In the data rows, 128 means zero.
Here are some numbered points:
[ 98 103 120 161 118 131 207 239 155  87 209 134  81 109 157 214 140   0
 132  92 136  93 255  80  79 110 139 128  81 113 140  74  42 122 129 145
 153 111 137 106 174 120 113  20  95 149  50 165 176 133 114  19 140 156
 146 158 118  40 238 142  80  63  64 181 205 130  55  97 150   8 111 169
 127  53  53  40  46  86 135  84 144 156 172 212 110 104 132 110  50 111
  55  36 120  93  64  90 154 231 171 115 237 199 225 203 216 104 118  86
 100  93 180  99  92  63  59  77 222 199 125  84 115  90 100 201 150 179
  62 143] 0
[123 127 136 159 145 121 182 200 174 107 180 127  72 124 162 168 123 116
 144 149 133 100 197  93 130 103 112  91 116 131 123 122 109 109 168 187
 141 144 124  67 154 118 119  86  91 135 105 169 174 170 119  78 124 149
 124 128 119  74 199 119 119  74  76 147 159 168 124 105 124  66 125 149
 117  59  94  94  71  96 125  98 156 140 172 167 122 105 121 113  85 116
 100  75 128  80  86 102 106 227 182 128 167 138 181 129 168  83  86 133
 116 121 143 110 109  82 100  65 188 132 114 116 135 120 100 204 131 179
 101 126] 1
[ 77 103  60 129 141 149 149 181 160  97 158 124  94  98 137 174 126  79
 152 136 131  89 170 112 156 100  80 142 109 117 147 115 111 147 193 144
  99 105 143  95 166 105 132  96  87 142  99 131 189 168 107 137 173 127
 116 165 139  88 160 107 114 107  92 116 154 124 122 126 104 102 127 145
 121  59 139 118  79 125  93 143 180 135 178 169 141 104 117 132 128 138
 102  67 135 126 112 137 118 137 153  85 139 162 173 155 178  80 175 116
 162 111 112 104  89  77 132  53 134 138 142 131 165 128 104 182 126 177
 164 145] 2
[102 145  70 134 177 127 173 191 130 104 113 152 152 101 134 172 113  98
 123 180 158  93 178 111 108 109 102 181 128 133 102 129 103 125 222 122
 142 131 141  68 181 107  97 123  31 169 129 136 184 169 110 147 169 144
 113 168 110  55 163  79 132  76  63 143 118 173 114  85 110  89 105 148
 120  57 139 127 114 136  94 155 181 129 213 106 144 112 146  86 115 105
 150  66 106 129 142 102  74 203 198 124 178 176 187 102 154  80 110 151
 174 115  97  88  88  83 161  84 157 109 103 149 149 122 130 189 160 205
 159 130] 3
[158 185 104 139 142 179 162 148 104 120  14 181 193  98 155  73 192 136
 128 130  74 111  82 124 135 133 151 169 191 133 186 131 168 133  67 137
 150 102 127  68 139 176 197 165  85 128 174 129  70 146 131 145 215 128
 171 101 126 187 158 168 180 160 157  63  70 187 148  99  99 181 180 111
  96 181  67 201 100 118 146 124 144 161 148  20  90 149 148 138 142  98
 173 195 184 236 121 174 129  93 120  86 131 116  92 101  76  95 192 154
 149  89  93 133 191 117 106  92  65 100  87 126 108 228  93 109 133  91
 108  92] 4
[129 128  96 129 168 103 157 131 107 136 103 156 147 116  77 126  98 144
 101 150 119 127 134 175 126 136  90 159 156 149  81 147 114 139 177  90
 102 151 161 143 134 110 170 151 103 136 123 127  87 131 129 188 153 114
  87 149 127  94  94 101 109 140 133  88 129 137 124 147 140 135 128 145
 172 118 183  76 156 165 105 172 150 148 103 141 134 133 140 133 155 107
 159 153 135 133 141 129 133  80 152  93  80 151 125  88 150 127  94 152
 171 166  75 117 137  91 153 109  72  86  95 100 129 132 165 106 148 114
 211 118] 5
[123 129 119 133 132 120 155 141 139 114 144 126 110 130 132 131 138 119
 142 126 117 119 126 123 146 114 122 120 123 120 134 123 114 123 117 136
 137 141 113 128 122 144 115 113 124 121 131 159 117 120 133 132 125 147
 119 136 112 132 127 136 122 133 127 119 135 140 146 147 125 123 119 126
 145 126 111 135 120 121 125 126 146 131 127 127 116 108 142 152 134 125
 119 133 159 103 129 135 115 121 126 123 123 137 149 148 136 129 123 139
 135 130 131 120 136 119  89  99 123 116 124 119 143 162 130 130 117 127
 114 122] 6
[110 108  97 139 152  93 149 179 132 117 107 144 101 170 152 139 104 100
 120 173 177  75 172 115  88 101 100 133 140 121  70 142 143 130 189 149
 121 129 183  71 188 136  71 108  62 144 149 122 182 157 146  85 132 122
 117 150 149  94 163  79 130  70  91 129 126 142 117 117  98  87 103 160
  98  77 129  82 117 131  89 151 160  98 215 144 138 103 128  85  91  97
 137  33 126  89 133  83 109 219 143 138 206 185 157 104 172  81 120 123
 108 117  91  84 122 106 140  84 145 122 127 115 140 125 176 182 148 198
 140 123] 7
[ 92 124  90 142 124 134 140 196 140 109 137 125 117 134 120 178 118  91
 127 127 124 125 154 114 142 121  96 131 116 132 145 119 108 139 184 149
 129 127 138  91 152 115 126 106  98 141 102 148 169 147 123 124 146 119
 109 163 140 102 172  97 131  97 101 122 152 142 122 114 111 109 125 159
 116  82 133 109 101 117 111 150 170 140 176 150 133 109 121 134 115 117
 109  79 127 114 106 117 119 144 161 119 138 139 145 141 156 100 154 128
 152 121 105 119  90  90 141  83 142 124 137 120 149 120 131 166 144 167
 153 136] 8
[116 105 160 131 111 119 141  94 138 121 174  96 111 126 179 203 143  93
  88 152 153 106 207 156 107 121 115 106  94 141 148 131 115 151 168 118
 119  70  83 138  86  97 120 111 149  80  94 176 167 137 116 130  97 106
 115 122 127  68 146 105  69  91  91 204 125  64 112  89 168 140  95 110
 130  97 195 144 116 119 118 102 110 118 151 161 116 112  95  85 108 130
  92 117 110  72 136 104  81 150 189 170 184  63 191 138 146 110  92 157
 163 146 162 131  94 161 165 204 239 178 129 208 127  93  87 155 153 155
  95 125] 9
[101  94  86 132 145 106 161 197 128 120 139 146 110 161 158 140 125  83
 114 164 162 101 183 110  96 115  98 153 107 134  88 122 118 147 198 146
 137 135 177  57 198 109  94 124  43 122 131 121 199 172 145  96 151 141
 124 132 163  97 157  66 163  82  87 150 133 135 101 137  92  81 108 158
  96  65 129  89 112 129  92 160 157 125 200 138 148 110 127  88  84 104
 134  48 115 127 125 120 124 176 139 145 174 152 141 128 174  74 134 114
 134 104  88 116 105  74 143  85 165 121 159 131 128 118 163 189 154 206
 142 142] 10
[186 130 183  84 142 110 116  78 137 151  53 150 215 142 118  59 178 141
  86 172 135 141  87 104 235 140 166 178 168  90 158  93 157 163  22 102
 128 133 140 114 151 179  87 185 142 163 166  82  37 108 180 181 123 147
 110 125 141 231  79 119 134 255 187 136  57  93 116 124  74 183 110 188
  72 186 183 250 220 173 102 105  86 153 139  40 122 167 158 166 170  40
 138 232 192 205 214 113 185  66  60 148 154 158 119 121  99 128 220 116
  82 120 107 116 205 223  93 155   0  63 130  68 115 158 153  45  74 130
  35 125] 11
[109 145 141 127  97 154 132 129 149 128 145 142 120 114 134 121 120 152
 150 117 110 130 117 125 166 120 143 117 140  92 144 116 114 119 122 140
 114 170 107 148 109 142 126 106 142 145 124 138  88 116 142 130 109 153
 113 131 104 148 135 142 113 124 137 118 143 140 137 103 121 117 138 128
 122 147 102 155 123 136 131 101 164 135 119 134 108 115 130 157 148 135
 117 142 141 100 132 131 123 129 157 124 125 159 136 145 115 130 127 116
 116 126 122 116 157 143  92  99 109 109 104  97 128 144 124 136 129 105
 115 144] 12
[ 95 124 115 104 133 146 151 173 114 118 114 136 130  84 106 197 120  83
 142 109 123 115 140 135 124 139  85 177 126 140 152  91  77 114 180  79
 118 123 106 148 127 132 165 114 130 135  98 148 139 141  89 149 162 112
  99 133 137 108 159 118  95  98 103 116 166  94 130  71 142  90 134 143
 163 108 123 165 125 140 114 113 158 159 133 152  94 121 123 149 142 163
 121 150  87 170 116 147 110  81 165  74 127 141 147 142 157 119 146 139
 182 136 101  87 121 117 127  96 117 153 132 125 134 101 129 152 136 126
 184 121] 13
[152 123 157 156 151 121 131 113 130 141 106 139 129 142 158  74 132 173
 138 121 128 148 123 119  97 152 170 103 142 143  96 165 144  94 100 145
 148 157 130 144 132 130 132 118 114 113 137 121 108 100 146  97 102 150
 167  97 111 167 127 157 161 111 135 135  91 152 127 130 140 121 131 117
 126 175  94 114 136 149 158 121  82 119  96 118 114 127 121 101 141 111
 143 141 114 129 125 109 124 149 111 153 147 129 103 108 108 140  71 125
  83 126 114 141 152 123 129 158 134 125 130 123  94 120 140 111 134 127
 117  98] 14
[159 148 174 131 134 148 133 134 112 148 106 105 187 109 146 139 164 128
 114  95 116 167 147 121 117 201 152 137 128 115 177 123 135  97  62 115
 137 118  95 143 100 116 166 117 156 124 136 142  90 115 130 137 150 161
 190  92 114 150 162 168 122 135 140 115  99 160 103 104 154 131 151  89
 120 162 105 155 108 111 186  74  96 161 124 129 116 144 122 120 159 130
 111 200 133 157 100 179 118 122 145 100 126  58  98 148 137 149 119 129
 126 148 154 138 127 147 117 130 112 133 121 145 104 133  69  95 107  69
  88 115] 15
[148 136 163 168 141 128  96  96 115 151  96 123 161 132 172  59 124 141
 121 102 143 168 168 128  87 138 178 153 114 122  79 141 131 108  82 138
 156 120 130 125 145 159 122 135 126 115 124  91 127 127 136  60 115 147
 196  95  99 143 108 165 156 117 159 143 109 147  95 115 145  99 131 108
 138 162  58  82 151 121 163 103 111 119 111 108 121 111 135  99 137 127
 139 115  89 147 119 128 109 163 110 172 159 117  96 105 116 130  76  98
  76 143 102 146 151 166  99 163 163 159 131 158  97 101 131 129 112 114
 100  78] 16
[154 142 149 146 135 116 131 108 132 112 147 117 130 106 156 120 129 171
 140 111 108 154 138 122 122 118 160  91  96 113 132 147 118  80  92 123
 133 147  74 146  71 132 147 141 128  93 132 176  71 127 137 129 107 164
 157  74 112 132 124 171 147 124 135 139  86 123 143 110 147 124 150 108
 158 176 101 157 129 113 144  82  98 123 102 119 111 133 117 131 163 132
 145 163 132 112 130 124  99 159 148 139 117  68 125 123 109 157  90 163
 145 132 161 142 103 139 121 154 150 138 133 186 122 124  92 113 125 108
 102 109] 17
Which five points above are nearest to each new point by angle, seen from the average point of the numbered points? Their numbers follow each, nearest first.
[149 133 129 101 139 115 106 117 109 157  85 150 173  95  93  95 128 127
 150  82 107 188  84 144 112 145 145 146 171 128 135 129 109 104 102  98
 128 155 111 153  96 132 155 159 133 140 136 129 109 103 121 151 144 110
  97 139 133 164 117 115 129 148 153  88 114 123 123 151 137 145 137 138
 118 156 104 159 156 161 131 112 114 123 123 107 121 138 134 135 171 145
 133 183 123 160 135 137 150  59 125 118  68 135 102 123  95 146 143 134
 153 133 117 122 139 146 138 119  64 107 111 120 120 138 150 111 146  83
 138 129] 11 5 4 15 12
[150 126 150 115 131 130 126  88 148 153 100 119 158 139 136  92 127 151
 124 161 146 113 113 122 173 114 146 132 155 107 127 126 145 129  91 123
 139 139 152 138 130 155 104 163 135 150 154 111  89 104 147 133 110 140
 124 129 138 179 107 136 142 176 147 131  90  93 119 131 104 160 123 152
 111 172 161 179 164 156 123 120 105 134 126  82 141 146 127 138 124  81
 136 184 161 143 181 124 167  80  92 136 134 141 132  96 110 137 176 124
 111 117 121 124 171 167 110 153  70  96 132 102 118 148 165  95 130 121
 101 113] 11 14 4 12 6
[208 133 110 156  47  86  55  65 141  72 202 105  91 113 133  92  84 236
 163 144 142  76 154 119 169  88 171  40  76 112 172 110 195 106  72 162
 149 165  52 108  49 126 150 148 193  32 117 143  48 169 137 109  40 121
 143 146  56 109 113 110 137  97 131 141 151 135 170 100 153 184 197  70
  82 196 159 148 130  79 152 103  87 189  54 130 120 110  95 123 166 131
 113 196 186  17 101 114  67 193 125 220 126  20 142 153  48  84  98 170
 103 171 159  74 155 217 147 154 179 125 107 192 109 163  79 100 135 159
  68 144] 17 12 14 9 6
[114 120  92 132 114 150  91 116 127 147 100 144 134 153 106 103 110 118
 153  97 127 139  71 133 121 119 116 141 155 157 158 130 125 130 142  80
 132  87 139 140 147 124 140 104 130 138 119 111 120  85 162 144 155 113
 121 137 147 169 118 139 109 146 146 148 113 112 123 147 146 129 132 119
 167 140 140 101 111 105 130 177 123 128  97 161 133 182 136 153 114 144
 112 135  93 146 122 150 146  77  86 126 111 136 113 142 117 136 142  75
 124 123 116 131 117 113 133 111 129 146 148  87 132 101 139 111 127 109
 170 157] 5 6 14 11 12
[115 106 119 112 112 120 112  75 121 133 131 117 132 170 116 139 140 146
 115 163 148 109 116 161 133 127 126 141  84 151 107 141 173 154 152 128
 120  88 126 152 116 107 119 173 156 111 140 102 137 117 119 131 146 123
 141 149 156 145  86 110 130 176 125 122  99 108 115 178 100 193 129 136
 111 155 193 152 154 151 121 155  91 102 124 123 133 165 109 108 125 125
 140 108 116 145 174 139 145  82  63 135 114  98 102 116  92 135 144 135
 140 128 111 145 129 141 170 172 123 120 171 160 147  98 159 108 148 126
 117 146] 11 5 14 17 9
[ 99 117 144  90 107 107 104 122 128 122 117 146 177 107 111 180 133 107
  95 147 128 121 135 127 162 146 124 189 106 106 184  87 100 153 142 103
 126  91 137 137 156 135 114 124 162 146 115 125 129 137 139 134 148 122
 138 164 181 155 125 125 112 192 125 131 119  71 100 144 131 146  99 176
 108 132 169 176 131 150  99 122 139 152 140 112 138 141 119 137 144 130
 120 158 141 207 160 149 178  58 113 106 123 139 139 152 172 142 198 106
 131 121 124 140 127 127 122 153  91 152 139 108 132 121 118 112 125  98
 110 167] 11 13 15 5 4
[102 112 123 169 110 161 151 115 109 176 107 146 124  73  58 188 131 106
 127  69  52 219  86  98 157 142 111 176 143 115 212  61  41  92 128  98
  74 144 136 176 102 148 115  50 181 187  61 166 177 118  81 181 163  94
  24 203 153  79 104 105 128 175 123  87 190 138 114 152 159 128 139 150
 167  97 120 125 119 143 151 160 190 131 124 192 122 102 101 167 158 185
 137 166 131 144 147 187 157  52 125  93  62 152  93 200 189 170 154 110
 164 119 186 129  71 111 102 118  86 169  92  53 108 133  50 107  95  45
 196 151] 13 12 6 5 15
[105 118 167  96 126 132 102 110 129 144 145 126 201 143  90 180 144  79
  67 135 173 165 100 123 138 155 121 213 132 113 151  87  94 166 131  91
 112 114 147 144 134 163 112 163 109 170 104 147 147  94  96 137 148 126
 126 181 131 120  82 101 122 181 141 140 121  63 112 117 149 126 121 169
 112 144 228 197 126 146  85 143 111 142 135 112 140 126 156 120 175 135
 136 178 169 164 175 149 125  46 110 144  97 123 147 153 130 140 169 142
 147 120 149 120 119 149 141 178  70 136 118  50 148 100 145 113 162 109
 109 149] 11 5 13 15 12
